In the rows, zero is written as 128.
One turn sends every row of this set to another row. A few are shown first. Where does it send the rows asked after them?
Q589: [128 127 125 115 128 110 158 116 135 124 147 142  95 131 109 138 140 132
 153 137]
Q710: [ 93 117  95 103 146 108 135 108 114 128 144 131 125  91 157 133 140 145
 160 146]
Q937: [117 136 121  88 127 140 154 104 125 131 144 131 139 100 101 120 149 139
 114 124]
Q794: [ 90 124 104 108 136  84 121 126 117 107 135 125 147 122 128 113 166 129
 127 116]
Q398: [114 121  90 101 102  94 122  78 133 136 134 100 103 140 139 130 155 146
 137 117]
Q71: [ 96 143  85 127 142 124 148 101 120 141 139 148 126 109 142 155 142 154
 134 112]
Q294: [113 137  71 103 129 116 124  94 115 136 144 121 126 151 159 118 141 153
 151 117]
Q36: [112 100 125 104 121 154 126 114 137 170 135 123 118 132 127 130 148 140
 130 121]
Q81: [132 146 146 106 134 117 132  84 122 141 123 112 119 150 123 136 129 147
 138 147]
Q576: [101 127 116 124 146 116 145 108 106 118 124 108 115 114 170 124 135 122
 102 126]
Q320: [107 142 137 113 153 117 129  74 103 130 116 127 134 151 139 137 139 160
 139 128]
Q701: [113 124  84  99 119  97 129  80 124 131 142 110 112 145 160 126 143 150
 151 103]
Q437: [ 93 138 140 100 136 124 114 111 116 118 119  98 112 118 129 111 155 139
 120  93]
Q483: [121 146 138  99 118 114 149 136 113 159 139 112 138 133 125 129 149 138
 163 128]
Q267: [108 131 116  92 133 137 160 115 121 122 138 119 154 119 112 108 116 142
 122 116]
Q715: [107 132 108 100 132  88 122 129 114 117 142 117 138 112 149 112 163 113
 118 118]
Q331: [105  91 131 104 115 139 127 104 131 168 125 112 119 126 142 132 147 134
 121 109]
Q956: [115 142  70 108 118 124 114 101 118 142 136 117 126 151 137 118 149 150
 138 140]
Q955: [ 99 111 107 105 115 103 122 135 111 126 116 130  96 122 126 126 139 132
 147 157]
Q799: [ 97 135  94 121 139 117 146  92 136 130 137 117 115 101 153 146 117 145
 122  99]
Q683: [ 94  90 125 107 120 133 127  96 125 159 121 118 132 126 146 132 136 139
 134  92]
Q386: [118 124 111  96 136  86 140 136 144 118 162 115 131 129 122 114 153 130
 145 132]
Q193: [ 95 101 112 100 125 100 121 120 129 110 122 108  86 112 134 119 127 135
 139 142]
Q54: [115 132  82 107 102 110 113  92 129 142 131 105 112 144 125 124 159 146
 129 140]
Q740: [102 136  92 129 125 121 150 127 118 149 127 151 109 138 124 155 152 153
 132 133]
Q730: [131 146 150 102 134 116 127  73 117 137 121 109 111 136 139 136 132 139
 128 130]
Q424: [130 127 129 109 138 117 155 121 124 124 143 120  81 128 154 128 138 118
 122 130]
Q569: [119 150 144  94 112 122 124 133 107 141 122 107 113 127 127 116 143 121
 135 109]
Q980: [ 96 128 109 134 130 104 151 100 126 120 130 143 136 120  97 140 137 145
 154 137]
Q593: [100 111 125  93 130 116 173 121 108 121 126 116 145 141 134 111 122 145
 122 105]
Q4: [ 98 120  96 107 127 107 130 128 100 137 130 145 119 108 141 134 148 137
 159 159]
Q334: [124 132 113  92 132  90 134 136 131 125 160 111 129 115 145 114 156 114
 129 127]
Q858: [ 79 127 133 109 156 118 134  99 126 121 135  98 135 120 130 121 166 166
 137 103]
Q57: [116 143 144 106 146 115 126  68 104 129 116 118 121 137 149 137 139 146
 128 119]
Q997: [ 97 132 132 108 146 113 155 114 125 147 147 107 152 128 127 132 161 165
 164 124]
Q511: [ 79 127 104 140 142 108 143  96 107 116 116 122 149 110 135 132 135 139
 123 130]
Q470: [103 103 135  89 123 107 175 115 104 129 126 126 125 137 136 126 160 143
 114 105]
Q773: [104 124 107 119 120 109 148 110 144 130 125  99  92 124 141 140 112 139
 111 110]
Q577: [114 118 133  87 121 122 163 104 115 135 137 135 122 111 115 131 177 138
 109 117]
Q5: [ 92 105 105 100 145 103 129 103 131 112 140 109 105  93 154 124 127 143
 148 134]
Q543: [ 94  97 117 109 130 143 127 102 126 156 129 133 142 131 135 128 129 147
 149  94]
Q135: [104 104 116 106 131 157 125 111 134 162 137 136 133 135 123 126 136 148
 147 112]
Q555: [108 124 106 125 112 111 150 132 133 142 118 121  88 147 123 146 133 144
 117 131]
Q993: [ 97 120 106 106 139  82 133 130 135 108 148 122 143 133 113 115 160 139
 143 125]
Q742: [117 144 139 113 145 119 134  84 114 137 120 122 132 158 123 136 133 161
 144 145]

Q569 moves to Q483
Q294 moves to Q701
Q4 moves to Q710
Where do these go?
Q683 moves to Q331
Q320 moves to Q57
Q593 moves to Q470
Q386 moves to Q993
Q511 moves to Q576
Q740 moves to Q71

One turn sends every row of this set to another row. A few are shown first. Where does it send the rows asked after them?
Q475: [139 123  99 151 145 144 152 137 126 129 116  94 126 138]
Q182: [128 142 151 106 141 127 197 122 135  85 119  86 112 123]
Q402: [134 133 154 118 123 121 197 128 127 115  94  78 127 115]
Q781: [124 128 145 118 129 131 207 119 134  94  93  85 119 108]
Q338: [123 126 155 125 126 119 202 118 134  94  86  82 121 122]
Q351: [130 126  94 148 143 152 145 146 129 115 104  90 128 137]
Q718: [120 133 136 141 144 146 197 118 141  71  87 102 103 112]
Q154: [118 130 146 149 139 136 192 116 140  72  76  98 106 123]
Q381: [129 125 104 153 140 142 138 145 128 115 101  87 129 150]
Q801: [131 130 104 149 145 142 136 146 129 112 110  88 126 152]
Q46: [126 137 143 108 137 135 206 121 134  89 109  87 114 109]
Q110: [122 141 137 132 151 148 193 120 141  64 102 103  99 116]
Q625: [124 140 134 148 145 162 166 135 122 101  75 128 122 155]
Q854: [129 123  99 152 140 147 144 145 129 116  98  88 130 142]
Q840: [127 150 130 135 155 169 165 137 123  94  95 131 116 152]
Q41: [119 134 155 150 141 127 184 116 140  70  82  97 105 138]
Q995: [138 146 155 104 134 122 190 131 128 107 120  80 120 122]
Q463: [137 143 148 104 133 130 196 130 128 109 114  82 121 110]
Q122: [126 145 125 138 152 173 170 136 123  97  87 131 119 144]
Q541: [141 126  99 149 147 144 150 137 125 127 121  95 124 141]
Q428: [127 148 136 138 153 161 161 137 122  94  93 129 118 163]
Q375: [124 140 127 144 148 169 171 135 122 101  76 129 121 145]
Q112: [132 133 100 144 147 148 139 147 129 111 115  89 125 146]
Q113: [136 143 162 111 130 114 186 130 128 109 112  78 123 130]
Q84: [138 122 104 155 143 139 149 136 124 129 112  93 127 145]
Q350: [135 136 146 111 127 130 200 129 127 113 102  80 125 106]
Q23: [140 125 106 153 145 138 147 136 125 128 117  93 125 148]
Q416: [122 143 156 141 147 127 180 119 140  63 100  98 100 143]
Q966: [123 146 147 132 153 138 184 121 140  62 109 101  97 131]
Q910: [125 132 163 122 129 112 193 118 134  90  97  80 119 135]
Q721: [135 137 161 118 125 113 190 129 128 113  99  76 127 126]
Q587: [139 122 101 154 144 142 152 136 125 130 112  93 126 140]
Q869: [125 144 138 145 148 158 161 135 122  97  82 127 121 163]
Q719: [140 126 104 150 147 141 147 137 125 127 121  94 125 145]
Q139: [132 130  94 144 146 153 143 147 130 112 111  91 126 139]
Q617: [128 141 161 113 137 116 191 120 134  85 113  82 114 135]

Q416 moves to Q41
Q46 moves to Q182
Where do these go?
Q475 moves to Q541
Q721 moves to Q402
Q139 moves to Q112
Q869 moves to Q625

One turn sends every row of this set to another row. A few are shown first. Where does it send the rows asked after them?
Q931: [115 122 137  93 126 155 130 127 120 127  90 124 135 152 113 148 112 124
 130  88 138 114]
Q436: [101 136 153 155 122 123 152 122 153 167  97  99 110 135 140 132 159 138
 128 129 139 124]
Q117: [143 102 140  96 124 149 119 102 118 141 113 119 126 138 106 119 126 118
 127 101 160 114]
Q943: [120 118 145 105 102 128 134 124 130 140 147 134 160 145 124 155 130 104
 103 116 153 143]
Q639: [ 98 140 147 157 124 122 153 126 156 162 101  99 112 138 137 142 155 136
 123 131 142 123]
Q998: [126  98 158  95  84 127 128 117 115 139 109 121 144 148 133 122 157 135
 138  99 136 136]
Q946: [106 128 145 102 119 146 137 139 119 122 103 130 141 160 117 172 115 121
 119  95 139 120]
Q551: [114 125 152  97 121 158 117 127 131 139 110 131 140 133 134 141  93 129
 133  97 152 114]
Q96: [127 101 146  88 102 141 123 113 118 138  95 119 137 144 123 112 142 134
 143  91 135 125]
Q861: [108 139 138 157 136 109 152 121 155 157 108 105 114 134 115 135 150 120
 119 124 125 114]
Q459: [109 126 142  98 112 137 147 133 122 124 115 128 153 164 115 171 135 109
 106 107 144 136]
Q494: [122 136 153 150 125 104 152 127 149 153 115 109 111 147 128 120 147 124
 115 144 116 109]
Q413: [110 138 142 154 141 111 151 119 154 159 101 105 111 130 116 126 146 123
 124 120 120 111]
Q167: [108 130 149 105 109 143 132 135 133 135 133 133 154 146 134 170 110 116
 109 114 161 134]
Q633: [125 136 139 156 129 118 143 127 145 157 108 110  99 146 122 125 136 129
 118 138 117 104]
Q120: [141 101 149  93 108 121 128 101 128 134 131 115 146 144 113 117 150 114
 120 113 167 126]
Q666: [112 133 140 159 130 108 152 118 151 163 110 105 113 134 118 130 158 120
 118 125 124 120]
Q909: [120 110 158 103  84 132 128 122 127 149 141 129 156 141 144 142 141 122
 117 119 159 149]
Q400: [112 143 145 147 130 138 152 128 150 161  96 102 102 151 138 130 140 133
 114 148 138 115]
Q446: [131 119 151  97 141 152 137 112 117 135 114 130 134 146 103 147 115 101
 107 106 157 116]
Q83: [122 140 149 155 131 115 152 129 144 157 111 114 105 148 125 130 139 121
 110 143 115 109]
Q474: [126 105 161  96  96 146 114 113 125 153 117 128 142 127 144 113 125 135
 141 103 150 130]
Q297: [113 140 148 141 121 122 151 125 157 156 100  97 110 149 143 116 151 137
 120 151 139 115]
Q100: [121 111 182 105  90 116 131 126 125 129 133 123 145 151 142 153 141 134
 124 118 168 127]
Q180: [111 144 154 143 127 127 158 127 153 158 100 103 110 151 142 126 148 130
 112 153 137 119]
Q448: [114 124 184 109 114 138 137 134 117 131 122 134 136 153 136 174 116 126
 115 113 162 120]
Q15: [112 115 155 102  91 124 145 132 119 129 123 127 154 163 127 164 153 118
 111 110 143 145]
Q199: [116 130 140 100 128 146 126 128 133 133 125 135 149 139 118 154  96 109
 115 102 148 119]
Q379: [121 105 151  94  87 124 141 118 119 136 120 122 154 156 127 135 165 119
 119 109 143 147]
Q603: [113 132 145 155 134 111 150 115 150 164 103 106 110 129 119 120 155 124
 125 122 121 116]
Q654: [128 118 160  93 125 125 147 112 126 128 132 126 153 152 111 144 138  97
 101 118 163 128]
Q485: [132 100 169 107  89 133 112 118 118 138 120 118 127 142 138 135 133 149
 143 105 167 116]
Q508: [129 112 149  94 119 148 114 113 127 146 114 132 139 125 126 114 106 123
 137  93 141 117]
Q328: [ 96 144 149 153 131 124 152 127 158 160  95  99 111 136 136 139 147 138
 127 126 140 116]
Q996: [100 139 155 152 129 125 150 123 155 164  91 100 109 133 139 130 150 139
 132 125 137 117]
Q12: [124 113 170 110 113 155 118 126 111 140 107 129 117 143 132 156 107 141
 134 101 160 109]
Q680: [126 133 142 152 123 107 142 125 151 154 111 105 105 144 125 115 143 132
 123 140 118 104]
Q771: [134 101 153  98  92 130 122 109 124 153 136 130 152 131 132 114 141 118
 126 109 147 141]
Q414: [116 139 139 145 124 132 145 126 154 159  96  96 101 148 138 120 143 140
 123 146 140 110]
Q254: [120 111 148  94 111 150 119 123 117 132  89 123 130 146 123 131 120 139
 145  85 133 112]

Q414 moves to Q494
Q117 moves to Q100
Where do these go?
Q436 moves to Q861
Q379 moves to Q946
Q474 moves to Q943

